In the rows, 128 means zero.
Named moves come first, each a turn or a mirror and shown by rows before and after it. Which of them, in which order, take the first row of each pair that follows to the second? Write the first one first, as in the answered first pair.
pulek (before -> after):
[106 147 160 139 122 131 126 119 157 155 128 112 118 130 131 109 142] -> [ 96 140 164 128 121 128 130 114 150 156 130 111 125 135 130 120 140]
[145 134  85 126 149 186  69 181 114 140 156 101 124 103  91 128 142] -> [ 98  80  74  89 176 120 149  90 132 119 111 109 158 105 164 128  84]
[139 134 161 161  99 132 136 128 129 107 105 158 121 141 138 126 162] -> [132 125 159 154 112 122 146 115 132 102  96 151 125 138 147 128 166]
rerad (before -> after):
[150 111 143 146  97 117 131 167 112 134 125 130 126 143 105 127 144] -> [143  85  99 115 137 131 129 150 104 128 134 112 115 132 109 134 114]
[116 127 140 135 122 106 143 114 143 137 138 137 131 154 139 124 120] -> [115 109 119 129 136 106 144 110 135 128 142 131 125 151 136 124 107]
[ 88 177 173 132  91  80  89 110 177 171 133 158 110 121 130 142 134] -> [162  97 157 162 107  55 177 135 121 139 118 186 132 151 179 161 119]
bagi (before -> after):
[150  90 106 160 167 113 171 182 126  54 125 132 112 169 139 160 119] -> [ 41 144 137 119 155 105 138 106 193  79  95 112 114 139 152 138 120]
[125 121  99 148 124 170 154 150 132 110 153 162 123 146 147 134 138] -> [ 83 124 100 126 125 150 161 104 156 115 138 149 134 138 160 129 134]
[ 65 180 121  96 146 148  97 124 115 125 132  90 112 112 127 119  93] -> [126 170 113 137 132 170 109 187  72 124 154 104 112 130 101 125 104]
[158  80 129 105 119 121 133  87  77 113 109 117 158 122 149 139  92] -> [107 146 164  99 101 139  70  75 113 148 115 100 144 107 128 122 115]

Between the rows of a pair lie 2 to 3 moves.
[189 111 165 191  61  95 179 133 103 118 113 177 121 185 167 116 131] -> [192  84 130 166  96  91 198 122  85 101 115 164 125 178 171 120 109]  bagi, pulek, bagi
[130  57  57  89 169 117 122 122 108 113 114  92 131 118 103 133  76] -> [189  90 125 179  93 136 110 189 102 134 108 141 141 166  79 135 150]  pulek, rerad, rerad
[145 135 169 170  69 128 118 137 127 147  87 121 147 155 134 143 149] -> [125  91  93 100 146 131 130 104 110 114  99  84 141 121 148 155  83]  bagi, rerad
[114  97  84 102 163 125 142 113 123 111 131 106 115  96 145 141 103] -> [139 149 166 187  82 132 123 157 135 145 123 137 118 143 130 127 172]  bagi, rerad
[170 116 155 183  94 125 148 134 110 143 140 151 138 156 137 118 155] -> [101 103 107 104 156 105 161  57 147 128 134 114 136 121 153 115 101]  bagi, rerad
[ 92 149 124 132 108 126 107  90 187 142  90 126 142 129 183 140 142] -> [151 114  48 122 148 160  92 146 120 118 134 113 118 110 146 154 116]  pulek, bagi, rerad
[181 133  78 115 137 174 104 176 119 107 108 140  84 126 102 160  69] -> [156 131  58  95 153 165 105 146 137  93 103 121  84 108 116 163  58]  bagi, pulek, bagi
[177 105  72 119 162 165 105 180  73 116 152 110 108 100  86 144 116] -> [138 182 160 165  78 160  73 173 131 155 128 135 115 129  82 121 176]  bagi, pulek, rerad
[ 63 115 114  88 160 122 173  46 128  94 108  95 153  68 173 137  95] -> [186 126 164 212  80 149 170 170  75 119 122 150 157 128 140 132 174]  bagi, rerad
[147  91 107 102 165 146 147 107 132 107 144 116  70 111 115 119 114] -> [191  94 123 141 131 152 143 158 116 110 144 141  66 132 110 119 141]  rerad, bagi
[ 78  69 127  64 148  81 150  86 145 112 110 106 133 134 184 115 156] -> [134  63  80  60 181 128 117 154  91 103 154  98 102 122 138 121 145]  bagi, rerad, rerad
[143 158 121 140 117 139  95 152 134 146 161 123 122 123  98 123 157] -> [166 119 137 147 116 116 157 145 108 129 132 140 141 150 141 125 154]  pulek, bagi, rerad
[116 115  94  90 150 129 129 117 136 110 136 113 122 115 124 132  90] -> [104 154 159 134  86 116 119 128 164 141 115 136 132 143 130 124 136]  bagi, pulek, rerad
[101 100 130 107 142  88 184  75 145 104  95 139 141 135 182 140 111] -> [103 178 139 133 123 157  64 147 157 154 153 121 107 117  85 118 155]  rerad, pulek
[103 158 173 167 107  99 150 116 161 131  98 143 166 158 151 162  97] -> [163 166 133 174 123 150  93 192 121 123 148 131 137 147  91 164 110]  rerad, pulek
[ 56 166 174 113 100 109 107  83 169 132 104 122 124 130 139 110 139] -> [161  72 133 149 115  97 195 129  84  85 104 150 143 157 173 129 111]  pulek, bagi, pulek
[119 112  72  78 185 152 127 112 114  90 145 109 115  96 119 125  84] -> [132 183 180 169  72 149 103 153 147 143 132 151 132 150 104 107 174]  bagi, rerad
[140  89  76  85 166 134 164 112 105 100 138 107 130  96 154 175 102] -> [109 103  70  62 174 137 136 110 125 101 149  97 127  80 147 173 103]  pulek, bagi
[ 42 165 161  93 112  97 120  65 172 138 135 132 148 129 138 117 141] -> [137 169 185 178  71 116 124 164 126 141 147 166 148 171 109 116 182]  rerad, pulek
